Where one turn sends some rows of the set: a few examples, then the rows asked
bup: [  2  -3 -22   0  30  47  -4 -23   4 -47  -7   9  16  54  14  21 -32  31
 -11   2  43   9  26  18  34 -25  17  22   6 -17 -15  37 -23  -4  28 -26
  45  39  19 -23  13   3  -8  -6 -15   6   0 -29 -15   1   9]
Nal: [ 23 -15  -4 -22  21  47   0 -27  11 -67   9 -11 -15  46  17  10 -21  36
 -40  24  33  -3  19  -3  20 -11 -15  -6 -11 -29 -21  14 -16  30 -17   6
  16  14 -12  12  37  17   0   0   8  -4 -19 -15 -37   3 -11]
namav: [ 11   8  13 -35  34  14 -13 -11  37 -44  -4  46  -7  25 -26  22 -29  16
 -13   4  41 -13  13 -14  -7  13  34  -7  14  -4   3  48  -8  32   5   3
  16   1  12   0  44  24  17  20   9  -4  -4 -16 -12 -14   1]
Nar: [  1 -52   7 -33  15  12  11  -3  18 -48  -6  15   4  30 -27  23  10  34
  11  13  16  11  -5  11   2   8 -27  20  -7 -27  24  14 -35  22  -8   1
  -2 -35 -13   7  24   8 -13 -28   9  14 -15 -28  14  18 -21]
norev: [  1 -15  12 -18  -6  11   6 -11  19 -34 -16  17 -31  38   6  26  37  -5
 -21  20  33   8  16   3   5  35  10 -14 -10  19 -10  16 -33   2  -6 -11
  34  33 -10   0  48  41  17  -6 -16  10 -17 -17  -5  22  -2]
muz: [ 25 -34  22  -9  34  35 -27   4  17 -24 -10  -6 -25  38 -16  29  -6  13
   7  10  48  33   1   2 -11  -4  34  27  22 -15   9  24 -55  36 -23   0
  17  14  19   9  39  32   0   9  20   9 -11 -16 -21 -13 -31]
sodo: [  7   8  10 -22  35  15  -1 -37  16 -42 -22  13 -24  30   7   6 -25  -1
  -7   3  38 -20  15 -11  51 -29  25   6  12 -23 -18  29 -15  23  -9 -14
   6   0  24  13  23  12 -17 -35 -27   0 -12 -40 -19   1 -20]
pir: [ -7 -15  18 -43 -27  10   0 -19  18 -36 -14  18  11  45 -10  31  -2  56
 -23  14  47   7   8   3  17  -5  13  45  -7 -28  -1  30 -35  15   6  -8
  21 -17  16 -16   5 -34  -2 -12  16   7 -16 -20   2   9  -4]
pibo: [  8 -11   8 -34  36  55  13  12  10 -42 -27  30  -8  46 -15  26  18  11
 -27  -8  22  -4 -12  10 -11  14 -10  10 -32   5  25  55 -18  31 -17   0
  45   0 -16  -2  50   9 -20   2  -3   1 -15 -14  29  37 -15]
Siled: [ 23 -20 -19 -22  -8  24  17 -19  26 -59   4   7 -20  36  18  12   6  15
 -13 -22  36   5  14 -14  28  -3  21 -11  -5 -27 -27  12 -44  -4  22  -4
   9   6 -17 -15  27  -1 -16  16 -22  24  23 -17  10   9  -7]
Pizek: [-23 -11  20   6  54  18   9  20  43 -47  -4 -12 -22  26  16  51 -13  12
  -4   0  19   6  -1   3  19 -17 -13   7 -15 -18   2  13 -32  31   7 -27
  16 -14 -35   2  45 -14  -6 -15 -12  -2  -9 -12 -28   8 -23]
zivo: [ -9 -20 -10 -18  -1  38 -15  26  16 -42 -30  12   8  44 -25  49   9  12
  33  14  22  15  11   1 -12   5  25  24   5 -19  10  57 -35  -1   1 -28
  14 -20   9  -6  30  35   4  -7   7  -2 -16  -8  -8  32  -7]
gitu: [  4 -14  35   7  36  19   4 -14  18 -37  -6  12  61  37  -2  27 -19  28
 -25   3  34  19  -7   5   5   2  14   2 -13 -36  21  25 -34   6 -11  -1
  34  32  45  -9  26  -2   1  -8   8  12 -12 -12  -5  23 -25]
budu: [ -3 -20 -27 -37  29  17  -6 -10  23 -31 -12   9   4  26  12  29  21  22
  -2   9  35 -11  13   5  -3 -15  47   0   5 -15  -3  12 -35 -21   0  -9
  14  -8 -28   0  29 -51  19  -6   1  -6 -22  18   2  14   6]
vas: [ -1 -11 -35 -40  64  27  -3  -7  15 -36 -14  15 -42  43   4  23 -18  30
  -9   5  41  13  11   6  10  -6  14   0  -6  11   3  45 -33  25  -3 -10
  17  62 -17  -3  31  24   6  -9  25 -11 -14  -4 -11  22  13]
nusev: [  3   5   6 -14  50  53 -20 -10  30 -64   2  15   8  50   5  31 -21  18
   3  -6  33   4  -1  11 -10 -15  17  24 -42 -33   7  68 -39   0  -1  12
  20  27  -5  36  19 -11 -12   7   9   5 -30  -6 -19  11 -15]
tik: [ -4  -9   1  -8  67  28  11 -12  23 -36 -16  17 -16  31  -2  20 -10  16
   4  22  40  -6  12   0  -4 -23  35 -26  -6  50   8  38 -26  16  -6   5
  14 -14  15 -16  28  24  18 -18  -1  -7 -22 -19 -22  -3 -20]
Tedo: [ -2 -37  -1 -10  20  32  -1   6  38 -36 -21  23   0  50  10  -3   5  15
  15  -3  49  17 -11  11   8 -37 -21   1  -7   2 -13  23 -45  30 -12 -15
  39  44 -14  18   0 -18  13   6 -10  22  12 -29  -9  31 -21]
nuv: [  4   6  21 -21  24  14  20 -15  35  -9  -4  19  30  48 -12  11  25  24
 -12  -7  36  -5 -19  27 -13   3  12  22  -6 -16   4  45 -23   3 -38 -10
  43 -25 -20  19  23 -22  -5   5 -12  21 -12 -32  -2  26 -16]
Ramun: [  7 -12 -31 -49   4   8   3 -15  33 -29 -18  20  16  29   7  30  19  -6
  -7  12  33  23   9  -8  21 -23  37  52 -13 -12   4  25 -16  31  -7 -10
  38  -6   9  -9  49  24  -4 -17   7   4 -32 -48 -10   9  -6]
dased: [ 17 -12  -9 -39  13  45 -11  -3  15 -29 -19  38  -8  68   4  31  10  28
 -30  16  22  12  22  -4  23 -30  28 -15  15 -12 -31 -10 -21  24   4 -15
  41  -1 -13  18  12  21   1  -3  -3   8 -39 -19 -11  11 -31]
Vumo: [ -9  12  31 -32  23   7  14  -1  15  -9 -28  23  24  27  -5  17   9  29
 -18   4  45   4 -11  -2  13  23  21  30 -15 -17  -7  32 -22  -9 -15 -17
  25  40   4  -8  39  26 -21 -35  19  24  16 -42   7  31 -24]
bagis: [  5 -22   3 -13  41  37  -6 -15  47  -8  -8  10  -3  33  12  53 -10  21
 -23 -13  68  -4  -9  17  -7   8  44  21 -21 -48  14  56  -5  -1  -3 -32
  23  27  -5   7  34  19  -5  -2  -6  21  -3 -25 -11  -8 -48]
Ruli: [-18 -10  -6 -19  41  23   1  17  13 -19   1  17 -49  25  -8  35  -7  13
   3 -23  42   9   1  -5 -19  -9   7  44   2 -32  11  54  -6  11   0 -29
  -3  -6 -10  12  20  14  -1   3  19  -3 -21  -1  20  25 -22]
sefu: [ 31   2  -2 -32 -17  34  17   3  37 -13 -26  12  -4  39 -11  30  -9  27
   9  39  38  13  -2  -6  16 -31  27  12  26  -6 -15  19 -36 -15  14 -24
  19  13  -6 -22  45   5 -33 -10 -24   3 -12 -24  20   2 -14]
feku: [ -2 -13  32 -24  54  28  -3 -19  11  -6   1   2   6  38  20  12  -2  29
 -21  22  22 -27  42  12  -6  -7  10 -15 -22 -22 -13  26 -21   8  12   2
  24  33   3  22   8 -27   2  -3  10  -4  -4 -10 -19  -2 -30]
tuk: [ 14 -16   8  -9  10  13   8  -7  16 -34 -12  14   9  51 -13  27  32  54
 -12  -2  33  11   0   3   0 -22  32   1  -8 -47  -6  65 -23  10  -7   7
   2 -29 -34  -7  26 -22 -13 -10 -19 -23 -10 -22  -9   8 -30]
meba: [  5   1   0  -6  12  36   9  14  18 -28 -19  -3   6  20   4  42  27  48
   4  39  31   2 -15   7  -8   8  17  18 -31 -35  10  48 -17 -13 -32  -6
  31  34 -20 -11  33   6  -7  23 -23  16  -5   1   3  15  -9]
puza: [ 22 -16  -1 -31  28  21  27  -5  19 -39 -26   6  -5  21   6  31  27 -12
   4   1  28  20  19  -4  19 -15  36  26 -22  13  28  41 -37  -1  -7   6
  55  -2   0 -17  35  20 -10 -21  28  19 -20 -51  11  10   3]
sazes: [-23 -26 -16 -21  52  32   9 -11  -7 -22   5   3  -9  45  26  25 -20  33
 -25  -3  50   8  13  16   2   3   0  30 -10 -24  25  24 -22  19  11  -8
   9  11  -1 -29  24 -19 -16 -27  23  13   3 -18 -27  35 -55]
veg: [ -3 -12 -48  36  27  16  20 -16  15 -32 -19  20   4  11  19  27  15  21
 -10   7  32  11   8   6   6  -8  22   8   9 -22   7  46 -41 -25  -7 -12
   6  20  11  -4  25  27  27 -14  -2  -2 -25 -36  -1  12 -41]
Bon: [ 13 -15   6 -16  38  12   7 -10  18 -53   1   7 -22  17  11   4  19  16
  -3  37  68   0  12  -4  11 -14  19  -5  -5  -1   0  53 -45   4  -9  14
  35  21 -32 -39  34  -3   0 -28 -34  -1   8 -15  32  12  -1]
gev: [-18  10  38 -17  55  18  10  -2  31 -32   2 -15  12  28  21  50 -29   9
 -15  18  20  -6  -3   3   3 -16  -6  15  -2 -10 -13   6 -53  11 -22  -4
  23   8 -24   0  20 -19   3  13  -4  -7 -15 -31 -24  -4 -27]
getog: [ 12  19  48 -13  54  45   0 -16  18 -56 -25   5 -16  26  -2  12 -14  26
 -18  13  37  -7   3   0   9  -7  39  19  32 -16  -2  54 -33  -3  -1   4
  20  18  -8 -29  26  18  -9   7 -26  13 -37 -23 -22  -8 -10]
dogo: [  9  -2 -20 -22 -15  17   1  -5  18 -35  -5  21   9  51  -1  24  27   1
 -26   4  42   5   5  10 -19 -27   9  30  -1 -25  -7  20 -23 -20  -6  -6
  16  -3  17  19  27  62 -11 -14 -19  -6 -19 -25  15   8 -22]
kov: [ -4 -14  17 -21  17  13  26 -10   7 -46 -41  -1  -5  30 -12   1 -30   9
 -16 -23  35  -4  27  11   4 -36  13 -15  -1   2   0  40 -13  14   2 -41
  17  13  26 -25  16   6  -4 -36  -9  -2 -10 -25  16  27 -32]
nazo: [ 10  11 -24  -2  42  28 -11 -15  23 -13 -22  43 -11  14   3  26  -2   3
  12  16  46  17   0  -9   5 -14  12 -10  -2 -42  20  10 -17 -15 -33 -24
   7  30   3  -1  25  17 -21 -19  22  34 -28 -22  -8  -5  -6]
ropob: [-17 -24  -7 -13  42  55 -25   0  44 -51  11   7 -16  44   5  24 -26   8
   1  -2  50  -5   1   2  14 -34 -11  -3  22  -9  -1  55 -36  35  10  -6
   1   4 -12   1  47 -13  -1 -15 -11  24  -7   0   7  25 -42]
nes: [ -1 -23  12  13  29   1  10 -12  19  -9 -13  -7  -8  51  12  36 -12   5
  -9   3  36  21  -1   7 -14 -19  39  33 -26 -12  -8  36  -4  13  -8 -16
  34  31  15  14  22  12 -13 -40 -28  11  21 -25  24   4 -40]
nobon: [  8 -20  24 -41  34  35  -4 -24   6 -55  -7  34   0  32 -12  47  13  19
 -28   5  52   1  -4  -9 -24   8 -21  -3  -4  -9   6  17 -22  21 -33   5
  28  -5 -29  -9  -5  17 -14 -28  -4  40 -17 -25   0  26 -38]
nuner: [ -4 -13  -5   0  48  41   8  -9  17 -37   5  18 -24  42  -8  26 -24  27
 -25  16  44   8  22   1   4 -39  24   9   1  33  13  42 -21  -3  -7 -10
  23  19 -41 -12  20 -49 -10 -19 -28   5 -11 -23  -7  20 -10]
vug: [ 23 -26 -18 -24  35  29  -5   5  33 -29  21  16 -14  45   8  16  14  31
  13  24  10  -3   2  23  17  -4  -5  12  10 -20   2  23 -14  15  -3  -9
  33  22 -14  -2   6 -10   6   5  12 -15  42 -13   1 -17 -28]
lam: [ 14  -9 -24 -66  24  34  -1  -7  22 -32  -9  19   1  25  -8  23  15  16
 -10   1  41  18  -5  -1 -26 -12  17 -23  -4  23  11  -5 -32  -3   3 -12
  38  38 -25  -3  30 -10   6  -6 -28 -10 -14  -1 -11   5 -26]
Sufe: [ 11 -22   4  -6  31  18 -27 -24  -8 -29 -15  -2  -5  35  -8  52 -17  11
  18   0  38  45  20  14 -19  -7   8  -4 -23 -26   8  39 -61  15   4 -12
  -6  23  14  -9  28   4   0  -7  20   8 -11 -37   7  23 -53]
viku: [-14  -8 -11  -2 -20  25 -20   9  -7 -14  -9  18  -7  35 -14  51   6  42
 -19   6  29  23  -8  -7  31   2 -12  19  -2 -13   8   8 -48   6  -9 -19
  19  21 -26   0  16  14 -16  -8  12  25 -15 -21   3  35 -41]
gebef: [  4 -11 -14 -20  41  53   7 -25   0 -63  -9  18  20  17  14   8   9   2
 -25  -7  42  -9  -6 -10  18  -6 -12  -8  -2 -17 -16  -9 -44   5  12  -4
  31   5 -25  13  52  10 -17  -7   5  24  -7 -20  29  22 -24]
noroz: [ 19 -13  17 -16  20  22  33 -16  23 -18 -21  45 -17  24 -13  26  28  27
   8   9  44  36  16   0  -6   2  46   5  14 -11  37  18 -49  -2 -17   7
  16  17   3 -16  48   6 -17 -26   0  30   4 -11   1  33  -3]
fik: [-13   5  -7  -6  29 -10   6 -15   3 -26 -27  10 -15  63   5  40 -32  14
 -26  18  32  16  20 -13   7 -12   6 -14 -18   5  -4  28 -12  33  16 -11
   6  -5 -18 -10  19  30  -9 -46  -9 -10 -24   7 -12  22 -26]

nazo moves to vug
meba moves to bup
Now find these:
noroz moves to feku
pir moves to fik
sazes moves to norev
Nal moves to zivo
tuk moves to kov
Ruli moves to Bon
Ramun moves to Pizek
sodo moves to Nar
budu moves to nes
bagis moves to Siled

Where one turn sends some rows of the set: a few examples, then the rows asked
Zasa: [-19 -19  -2  -1  -7   4 -11  20 -32  46  32 -27 -24 -30]
Zuv: [-16 -17   9   8  -6   6 -34  18 -30  29  35 -29 -23 -33]
goved: [  7 -27   7   3   9   2 -24  -6 -11  22   0  -9  28 -49]
Kegi: [  1 -26  11  -2  13  11 -34  -3 -19  26   0  -5  29 -50]
vagom: [-38 -29  23  32  32  17  -9 -20 -30  18  17 -29   4  -2]
pomob: [-50 -33 -23  35  20  24 -15  -7  -4  53  22   0 -14   5]
garim: [-28 -57   0  32  26   9 -20 -24  11  30  -1  13  12  -5]
Dofod: [ -3 -27  -1   8   2  27 -44   6 -21  67  40 -14  -7 -13]
gonar: [  7 -12  -3   0   4  33 -34  -2 -10  56  30 -17 -10 -25]
zut: [-50 -28 -23   1  -4   2  -5  21 -20  44  11 -10  19  11]
Moma: [ -4 -22 -10  10   1  -3 -37   3  12  50   1  26   2 -17]
Bibat: [-32 -24   0  24   4 -25 -32  16  -4  31   9  16 -21 -34]
zeso: [-13 -21 -11   4   8   7 -38   4   8  57  -1  28  -3 -23]
sefat: [-37 -25  15  36  30  13  -1 -15 -39  20  19 -32  -3 -13]
suzo: [ -7 -27  21  38   9  11 -19 -21 -27  19  14   0  -5 -46]
kat: [-34 -26   4  20  -6 -18 -31  19 -13  28   6  20 -24 -26]
bukeb: [-14 -26   4  -2  32  25 -26  -6 -23  37   5 -29  43  -5]
noz: [-50 -22 -25  31   7  22 -19  -3   0  51  21   7  -7  11]
Loma: [-60 -34 -19  31  23  18 -20   2 -14  61  29  -1   2   3]
Gelod: [-49 -34 -24  -5   0   1 -24  29 -14  33   6 -16  17   6]
Popo: [-42 -54   0   6  22 -14 -11   3   1  12 -12  -3  16 -23]
Rirel: [-62 -24 -25   0   3   0 -27  30  -8  36  12  -9  12   0]
Mos: [-24 -25  10  -7  39  21 -17  -9 -18  30   2 -32  35  -5]
liri: [-34 -53   0  27  28  20 -10 -27   4  31  -5  15   7 -11]
Mip: [ -7 -32  19  42  16   3 -27 -20 -18  20  19  -3   1 -48]
koma: [-37 -26  21  20  41  11  -1 -12 -39  37  22 -33   1 -17]
kopam: [-11 -30  18  -1  23  20 -18  -7 -33  41  12 -31  34   6]
budit: [  4 -13  -6   8  15  31 -41  -2 -12  66  27 -10  -9 -17]
Vatin: [-47 -57   4   4  16  -5 -18   6  -9   9 -12  -1  21 -18]
Bas: [-19 -14   5   7  -7  -4 -24  25 -36  28  25 -28 -24 -25]

garim moves to Mip
Bas moves to Gelod
Now find these:
suzo moves to kat
Zasa moves to zut
Mos moves to gonar

